The rows of Z fall into several groups, which share some directions, and each row is roughly a mix of its group's hidden directions.
Z (139 x 10):
[[ 15 -11  10  10   9  11  27 -12  11   1]
 [ 14  -1 -12   3 -12  20 -20   8 -11 -15]
 [-12   6 -10  -8 -14  -6 -31   0  12   8]
 [  4  -4   5   9  13 -11  27  19   0  16]
 [ -3   2  -4  11  18  -1  -5  -7  20  28]
 [ -9  -4 -11  -8   5 -27  -6  15  14  15]
 [-12  -3   0   1  13 -16 -26  -1   8  20]
 [ 15  -9  -8 -23 -17  13  -7   7  13 -12]
 [-31   4  -8   0   9  -3   0 -10   6  21]
 [  7 -15  -1   0  17 -14  10 -18  22   6]
 [  7   7  -3 -21   2 -16   2   9 -16 -24]
 [ -1   1 -14  14  10  -5 -12   9  20  24]
 [ 25  -9 -17  -1  11  22  10   5   6   2]
 [  2  -1  11 -24  14 -17  14  -6  -6 -16]
 [ -7  -9 -27 -13  -8 -12 -16  -3   6 -12]
 [-14  16  -2  11  16 -21 -11   9   0  16]
 [ -9   0  -6   1 -25  17  -8  12 -10 -21]
 [ -5   3   2 -33 -17  -6 -10  -3   3 -13]
 [  4   6  28   0  10   2  22   7 -17   0]
 [ 11   4 -16 -12  -8   6   9 -19  25  -3]
 [-17   4 -22  21  -2  -8  -7  17   9   2]
 [  8  -3 -22  18   7 -13  14   0  16  14]
 [ 13  -6   9  -4  -4  20   6   9 -24 -18]
 [-21 -19  -8   3 -21  15  -2   9  -8   2]
 [ -2  11   8   2 -15   8   6   3 -15 -31]
 [ 13  -6   8  11  27  -4  23  -9  -2   2]
 [-14  -5 -19  -3 -19  -7 -23  -8  11  -2]
 [ -2   3   4  10  19   4  18   1   3  30]
 [-11   4  -4  17  21 -13 -13  -5   9  20]
 [ 19  -1 -22  -5  -1  10   2 -24  12   2]
 [ 14  -1   2  20  21  11  11   2  12  18]
 [ -2   6  -4  15  26 -11  -3   1   8  24]
 [  6  -6  26 -26   3   1  10  -8 -11   0]
 [  2  18  19 -23  -8   7  -7  10  -4 -16]
 [-21   7  16 -12  -4 -11  -4  -5  21  16]
 [-12   1  -1  -1   8   1 -12 -19  20  25]
 [ 28 -10  15 -15  12  -2   1  -4  -2 -16]
 [  9  -9   3  -4 -23  12   1   7  -2 -28]
 [ -5  24   9  10  11 -12 -12   0  19  14]
 [ 15  -5  -5 -16 -18   2  -8 -13  25  -4]
 [-18   8  26 -10  -4 -20   6  -1   7  -7]
 [-10   7   8  -8  21 -10  -2  10 -27  -9]
 [  5  24   4   5  -8   7  -1   4 -16 -26]
 [-20 -11  10 -10 -27 -13   0  11   2  -4]
 [  7  -7   0 -13  15  -2  17  -5  16  26]
 [ 13   0  22 -19  11  -4   8  14 -16  -6]
 [ 13  -5   1  -9 -10  18  10  -2 -11 -29]
 [-20  18   6 -14 -15  -6 -21   4  -1  -1]
 [ -5 -27 -10   4 -25   9   6  -2   6  -9]
 [  1 -14 -17  -6 -20   8 -13  -6  -1 -23]
 [-11   9  14  -2 -14  -8   3   5 -22 -23]
 [  6   3  17 -26  -4   9  11 -11  -8 -17]
 [  0 -11  -4  17  17 -21  10  15  -7  14]
 [ -5   9   5  11 -11  16  -4   3 -32   1]
 [-23   2  -1   2 -12 -25 -17   2   9   0]
 [  2 -11 -21  17 -16  14 -11  15   1  11]
 [ 11  -3  17   8  -8  22  -2   4  -4  26]
 [ 14 -14   2   1 -17  15  12   2  -7 -25]
 [ 23  -4   4  -3   4  15  21  -2 -15 -16]
 [ 12  -5 -18  18  -7   6  16  22  -6   9]
 [ 16   8  22  -5  16   1  20  -5 -11 -10]
 [ -2  -5 -10  -7 -17  16 -22  -1 -10 -20]
 [-17   7   7  12   0   7 -27  10 -18  -1]
 [ 26   4  13  -3  -6   8  -6   7 -10 -24]
 [ 12   2  12   0  23 -16  19 -10   4  14]
 [-10 -14 -18  -9 -17   5 -22   2  15  -7]
 [  6   0 -11  19  28 -11  -8  10   0  13]
 [-19   2   2 -10  -1   3 -22  -7  19  19]
 [ 11 -11  19 -12  -5   6  23   1 -15 -13]
 [ -1   3  -5  18 -20   6  11  22 -16  -6]
 [-20  11  12   1  10   4 -13   7   9  26]
 [-17  -2  -7  25 -15  17  -5  15  -4   2]
 [  9   5  -5  26   9  17  -3  20 -11   6]
 [  8   6  16   7  15 -17   9 -15 -22  -7]
 [ -2  11  -4  10  -5  25 -10  13 -17 -18]
 [ -1   6  18  -8  19 -20  21  -4   5   7]
 [  3 -11 -14 -12 -28   3 -10  10   9 -13]
 [ 17 -16  -9  -4  -6  -9  12  -7  26  11]
 [ -9  16  27 -10  -9  -2  21  -5   2   4]
 [ -3  13  -6   7   9 -10  26  13 -20  -8]
 [ -5  13  22   4   3  15  -1  -4 -28   2]
 [  8   7   5  17  23  -3   3  -1 -18  22]
 [ 10   0   3   5  -5  28 -11   9 -18 -17]
 [  5 -15  -9  11  -5  -3  15 -14  26  13]
 [  3  -7   7  -3  -6  31  -1   8 -24   1]
 [ 20 -12  13  -6   6   9  20  -7 -21   1]
 [-28   7  16 -12  -6  -5 -17  -8   8   5]
 [  0  19   0  -2  10 -11  14 -17  -6 -25]
 [-18  -5  -4  25  -2   4   6  18 -16  11]
 [  0 -13 -24   0 -12   0 -26  10   6  -4]
 [-14 -21 -13 -11  -9   3  19 -10  14   8]
 [ -4   1   3  10 -18  13 -32   4   5   6]
 [  5   5  30  -8  12  -3  22  -8  -7   4]
 [ 10  -4  24  -7   6  12  20   6 -16 -10]
 [ -4  -4   1  12  -2   9  26   5 -21 -18]
 [ -7  14   2  26  -9   2 -21  -3  -6 -16]
 [-25  -5 -12   6  -6 -15  -4   5  17  18]
 [-14   6  -4  12  14 -20  22  -7  13   1]
 [-11  -6 -12  19 -20  21 -12  -1   4  11]
 [ -7   8  11  14 -13  -3   5   5 -33   4]
 [ -4   0   5  23  16   6  23   2  -6  16]
 [-26 -14  -3 -11 -19   4 -15  -6   3   9]
 [-25  11   4  14   6 -18  -1  -7  -3  20]
 [ 18 -10  -1   9  15   1  30  -4   4   9]
 [ -8   4   3 -31 -11 -10 -13  -6  -4 -15]
 [ 11   5   9  -1 -12  13 -10  10 -18 -26]
 [  6  -1  13   7  -8  22 -18   4   2 -24]
 [ -8 -19  -8   3 -25  21   7  -5  12   1]
 [ 25  19   8  -1  17  -6  18  -5   5   2]
 [ 23   1  17  -9  15  -4  20 -10  -1   9]
 [ -6  11   0  30 -10   7   2  14 -17  -8]
 [ -1  -8 -19   5   2 -10   9  -2  17  28]
 [-15  11  -2  15  -8  -3 -30  11  -8   2]
 [-24 -12  -4 -14 -11 -11  -8 -11  13  14]
 [ 12  -5  15 -16  -4   6  14 -22  -8 -17]
 [  1  -9 -21  25  -5 -10   4  16   7  13]
 [ 16 -11   2   7 -14  15  21  12 -10 -14]
 [-24 -17 -19   9  -9 -15   1   9  -4   5]
 [ 24  -2 -14  -1   9 -13   7 -15  15  14]
 [ 13  17  10  -5  24 -18  -4  -7  -6 -13]
 [-21  -8  -8  14 -12   0  -3   9  11  25]
 [ -8   5  23  13   4  16  23  -2 -12  -4]
 [  1  -7 -12  -5  18 -19   3 -12  18  20]
 [  9   7   3  18  18  12  19   5 -11  17]
 [ -2  23 -15  -7   8 -20  16   7   3  12]
 [-23   5  -2  13 -11  -4 -21  15 -13   6]
 [-10   5   8 -22   4 -16  -6 -18  19   7]
 [ 11 -12 -27  -4  -8  -5   4  -8  20  12]
 [ 22   7 -12  25  -1  21  -1  -4  -2  -4]
 [ 11   5   2  11  19 -17  -1  16   0  24]
 [  9  19  -1  11 -21   8 -20  16  -4  -6]
 [ 20  -6  12 -13   3  11  14   0 -21 -16]
 [ 17 -18 -18  15   0  15  16   6  -3   8]
 [-10   5 -13  -2 -13  11 -24   5  15  19]
 [ -5 -23  11  -1  21  -8   6 -15  -9 -15]
 [ -4  16  22   3   8  -5  21   0 -20  -6]
 [-10  11   7  15   1   6 -15  -2 -31   6]
 [  8   4  19 -27   2   2 -12   0 -14 -15]
 [ -1  -7   0 -13   4  -3  -6 -22  16  27]]

In each list below, two rows fit none of the groups, and each other row fits one group, some only roughly. Which are they? Name them in the order they come.
    j111: [-21   4  -6   2 -19   7 -20  20   2   0]
    j667: [ 16  -3 -12  32  10  14  -5   1   3   3]
    j22: [ 10  -6 -31  13   9   8  -6  15   6   6]
    j731: [ -9  20  14 -11  12  -8   2  -7  14  21]
    j978: [  2 -11   8   6 -16  13 -11  12 -17 -23]
    j905: [-18 -12  -9 -15 -17  -4 -22   0   7  10]
    j86: [ -4  -1   7  20   6   8  32 -12  -4   6]
    j334: [-19  11   6   2  -3  -9 -32   3   2  -9]
    j92: [13 -2 -7 21 25  6 10  6 -8 15]
    j298: [-16   9  -2  17   2  -9   1  -3  21  24]
    j528: [-10  22  20  -7  22  -6   2  -9  -1  10]
    j269: [ 26  -8  -7  15  12  17  10  -5 -10  -5]
 => j667; j269
    j962: [  3 -17 -29   0  -9  -9 -12  15   5   6]
    j526: [  3   4  25  -9   9 -19  15 -18   5   3]
    j605: [ 14 -25 -17   5  -9   1  10   6 -11 -16]
    j845: [ -8  10 -23  18   9  -2   0   0   1  25]
    j887: [-11   6  -4  19  -1   5 -10  24 -17  14]
    j401: [  6   2   6  19   7  12 -12  12 -21 -20]
    j235: [ -3 -21 -17  22   6  -1  -4   9   4  20]
    j40: [ 10  -8   0 -12  -6  -3   8  -6 -10 -34]
    j236: [ 23 -15  -4  -6  -6  11  23  -1  15   5]
    j80: [-18  -5 -19   6 -13  -1 -21  19   1  -1]
 => j845; j235
    j215: [-17  17  -5  16   7  -5 -20   0   4  19]
    j684: [-26 -13   2  11 -19 -13  -1  -1  12  10]
    j461: [ -9  18  21  -4  -6  19   4  -1 -17 -13]
    j161: [ -3  23   3 -21  -1   1 -19  -4  -9 -17]
    j727: [ -6 -13   0 -21 -23   4  -4 -18   0 -15]
    j627: [-29  -9 -17   5  -9   6  -6   6   9  15]
    j907: [-7 -8  2 -4  3 -3 -1 11 16 35]
    j711: [-26  13  12  -7 -21  -7  -9   4   6  -9]
    j467: [-11  17  12 -14 -20   0  -4  11 -15 -15]
    j751: [17  0 10 -4  9 11 27 -2 -2 19]
 => j684; j627
    j560: [ -3   0  11 -18 -14  13 -21  -6   1 -20]
    j582: [ 24  -4   1   1 -10  28  -6 -11  -9   1]
    j859: [-26  10  17  -9  -1 -13  12 -10  10   8]
    j377: [ 3  4 12 12 15 -8 24 -5  9 21]
    j818: [ 15   7   7  13   6  -5  18 -10  11 -25]
    j153: [-11  -4 -14  13  -2  12 -26   6 -10  17]
    j385: [-19 -10  -2 -10 -22   3 -18  13  10  -9]
    j643: [ 11 -23 -29  10  -6  -4  -2   4   8   0]
    j316: [ 10   8   2 -13  11   6  23   3 -27   1]
    j348: [-17 -12 -11   9 -19  13 -11  19  -2  10]
    j620: [-12  16  -5  -1   0 -10 -32   4  13  -1]
    j244: [-13   7   0  -2 -12   7 -24 -21  16   4]
 => j859; j818
    j835: [ -4   5 -16  -5  16 -19 -11   7   3  25]
    j968: [-11  16  11  24   8   1  11   5   4  21]
    j8: [  3   4  11  11  15   2  -6 -26  20  12]
    j577: [ 11 -13   4  18  14  13   1 -12  21  12]
    j594: [ -8   1  -3   3  10 -10  -1  13  20  30]
    j616: [-9 21 12  5 16  2 -3 -4  8 27]
    j612: [  1   0 -15 -24   6 -20  -1 -21   7   4]
    j819: [ -1   9  10   0   2   2 -32   3 -16 -17]
    j368: [ 13   8  24  -8  -4  23  -7 -10 -13  -5]
    j25: [ -2  11  22  14  -7   6  11  12 -17 -17]
    j774: [-14   0   6  14   9 -21  12   2   2  26]
    j67: [  9 -12  -5  -5 -20  16  -7  -5  26  -7]
 => j612; j774
    j169: [ 16 -14  -8  22   8  10   5   7 -20   7]
    j573: [ -3  18   8   2  19 -10   2 -10  15  23]
    j765: [ 16  12   8   3  19 -11  23 -14   8  -2]
    j136: [-10 -14 -27   2 -14  -1 -15  16   3   4]
    j998: [ -5 -10   1 -14 -21   0  -6 -10   0 -29]
    j719: [-14  -6 -12  -8 -16  12 -28  -4  11  -2]
    j648: [-12  -3 -16   4   1   1 -26   1   9  24]
    j399: [  3  -5  -8  26  12  -8  21   4 -14   8]
    j673: [  1  11  18  -9  25  -9   5 -11 -13  13]
    j693: [ -7  15  16  23   7   1   2  11 -20 -13]
    j626: [ -8   0   0   4 -13 -13  25  -4  17  20]
    j458: [ -8  -1  22 -14 -15   1   8  -7 -11 -23]
 => j169; j673
    j120: [ 18 -11   4 -21  11 -12  20 -11  -3   0]
    j210: [-13  -3 -19  21   8  -4  -2  -4  19  17]
    j756: [-20   8  -9  -5  16 -21  -5   4  -1  20]
    j45: [-22   3 -14   8 -21 -12 -19  -1   4  -1]
    j915: [-15  20   9   3  -8  18 -18   5 -16  -5]
    j14: [ 10  -9   3 -13 -11  20  -6  -2 -20 -20]
    j21: [  2   2   0 -30   6  -3   2 -15  18  15]
    j943: [ -4  18   7  11  15   0  17   3 -10  25]
    j853: [ 11 -10  14 -11  -3  20 -20  -4 -18  -6]
    j411: [  8   4  18  -6   9   5  21 -23  -5 -13]
 => j210; j853
    j148: [  6 -17 -20   7 -16   9 -10  19 -13  -3]
    j342: [ 14  -5  -4 -22  -6   6 -18   1 -13 -22]
    j801: [  5 -16  -9  -1   9   8 -17 -15  27   3]
    j53: [  4  10  30 -10  -8   3   9   3 -17 -13]
    j195: [-22  23   9   7  -6   0 -21   7  -6   5]
    j913: [ 0 -2 15 12  7  0 23  5  4 28]
    j322: [-18   8   9 -18  -6 -18 -14  -6 -10 -16]
    j908: [-6  8 24 -5 21 -8 12  3  8 17]
    j74: [  4   0 -15  -4  -7  -4 -31  -2   4 -21]
    j93: [ 16  -9  -4  11  -3  19   1   9 -21 -19]
    j800: [-30   8   9  17 -10   6 -10   5   8  11]
 => j53; j74
    j769: [-12 -13 -11   4   4  -9  31 -14   7   1]
    j653: [ 21 -16   3  -4  11  -3  19   3  12  19]
    j959: [  6  -5  10  -5  13 -20  22  -3  18  14]
    j351: [ 14   4  15   4  -7  12   2  -9  -7 -31]
    j207: [-12  -8 -15  19  -2  -8  15  15  10  18]
    j312: [ 22 -15  -7   2   9  17  18  10 -12   6]
    j618: [  7  -1 -20  -1 -20  -7  -7   9 -16 -21]
    j794: [-5 12  8  0  9 -1 18  4 24 23]
    j428: [-19   8   4   8  -1  -7 -13   1  18  27]
    j940: [-13  -3 -13   1   6 -25 -18  -2  11  17]
    j611: [  8  14  22 -16  -7   6  -7   4 -16 -18]
    j660: [  0  -3   7   2  17 -13  35   1  -1   2]
 => j618; j611
    j320: [ 19  -4  -1  -8 -16   6  10  -2   0 -30]
    j631: [  5  20   8  -9  12   8  -2 -14  15  23]
    j957: [  0  -9  -5 -11  -5 -19   1 -12  25 -19]
    j478: [-17  27  23   1   2 -10  -1   3  -9  -3]
    j925: [  7 -11  -2   7  11 -17  31  -4  -9   1]
    j556: [ -2  -3 -10 -26 -19   1  -7  -9  21   1]
    j61: [-26 -15  -9  12   0  -6  -7   9   0  22]
    j471: [  4   7  25  -5   0  -7  16  -2 -12 -24]
    j158: [ -5  16  -4  14  13 -22  -5  -2  12  20]
    j154: [-10  16   1 -20  -3 -13 -19 -10  18   2]
    j137: [-19  -2  -8  -6 -13 -12 -16   2  25   4]
    j997: [-29  -4  -9  16  -6  -1 -14   3   2  17]
    j837: [  5  -4  -1  14  18 -11  20  16  -7  19]
    j240: [ 11  -9  11 -20  12 -11  24  -4 -10  -6]
    j139: [ -5  12  18   2   8  -7  29  -5 -12 -11]
 => j154; j139
    j635: [ 26  14  15  -2   9   5   4  -1  -9 -21]
    j197: [ 11 -16  -6  -2 -21   3  -6  16 -11 -22]
    j844: [ 15 -28 -10  -8  15   2  16   0  -6   7]
    j726: [-12  25  -5  15  -3 -11 -19  -9  11   5]
    j380: [-11   8   5 -16  -8  -7 -20   1 -18 -21]
    j239: [ 12   9  -9  22  19 -12  11  11  -7  13]
    j934: [ 13 -14 -12  20  20   4  -1  -4  15  14]
    j221: [-22  11  -5   3 -18   9 -23   0  -9 -11]
    j429: [ 4 -1 -6 33  2  7 16 12 -7 11]
    j841: [  5  -1  19 -12 -16  13  11  -5  -5 -25]
    j725: [  3   5   3   2  15 -29   7 -11  14  17]
    j679: [ 30 -17 -10  -1   9   6  15  -8  -6   1]
    j533: [-31  -5  13  -7 -11  10 -10  -3  12   6]
    j876: [ -4  -3 -11   9 -18  26 -14  -5  -9 -14]
 => j844; j533
    j452: [15 14 13 20 15 11 17 -7 -1  5]
    j459: [-19   6  -1   0 -17  -3 -31   5   5  -4]
    j144: [-23   5  13  -4  10 -11  -6 -16  -6  21]
    j337: [ -3 -13 -18  10 -13   7 -24   8  16   1]
    j476: [  3   3 -27  21  10 -12  -7  13   0  10]
    j764: [  3  -1   6  19  -6   9  12  16 -24 -16]
    j980: [ 14   3  19 -22 -10  19   1   0 -14  -8]
    j878: [ 7  1 -6 11 19 -4  2  6 -5 33]
    j718: [-36  -7  -4  10 -12   3   4   7  -6  -5]
    j109: [ -3  12   8 -24 -15  -7  10  11 -16 -12]
    j580: [-23  -3  -7  -5 -17  -6 -21   3  18  -1]
    j545: [-17   3  -3  -3 -10   7 -18   8 -11 -27]
 => j144; j980
    j421: [-16  16 -11 -10 -16  -8 -24  -1   1 -13]
    j607: [  7  -1  14   7   2  13  11  13 -27 -17]
    j701: [-23  -4 -12 -14  -3 -23 -14   5  10  -2]
    j790: [  1   2  22  -5   8   6  20   4 -20 -17]
    j921: [ 19  13   5 -25  -7  10   3   2  -6 -18]
    j805: [  4  -5 -12  20   5   2  24  17 -11 -12]
    j696: [-30  22   2   3  -5  -4  -9  10  -5  10]
    j850: [ 16  -8 -21  18  10   8   4  16  -5  13]
    j205: [-12   5  -4  18   5 -13   1  19  14  22]
    j441: [  4  -8   1  13   2   9   3  16 -34  -2]
    j59: [ -2   6  16 -29  -6  -5  19 -10   0  -5]
    j181: [ 20 -21  -5  -2  -5  18 -17   5  -2 -14]
 => j696; j181
    j217: [ -7   2 -10  28  16 -13   5  14   9   9]
    j608: [-10  13  -6  10   9 -22 -10   9  19  14]
    j789: [ -6   1 -26  11   4 -12 -21   0  14  11]
    j712: [ 4  3  2 12  8 -8  8 -1 16 33]
    j177: [ 16  -6  22 -15  10  15   0  -7  -8 -16]
    j992: [18 -1 -4 17 11  3 30  5 -7 -3]
    j451: [-10 -18 -19  -6 -21  10 -16   5  -7  -9]
    j174: [-10 -11 -14  21 -16   4   0  24  -2   1]
    j203: [-12  11 -23  15 -14   1 -20  10   1   0]
    j775: [ 17 -15  13 -14   2  -5  23 -12  -4 -11]
    j937: [ -8  -9   1  -9 -15  18  -7   4 -20 -23]
    j332: [ 12 -18 -16  -9 -11  20   0   9   0 -18]
    j289: [  1  -3  -4 -36 -12   8   1 -14   1  -3]
    j227: [-18   5 -11   3 -13   1 -30   1  12   4]
 => j217; j174
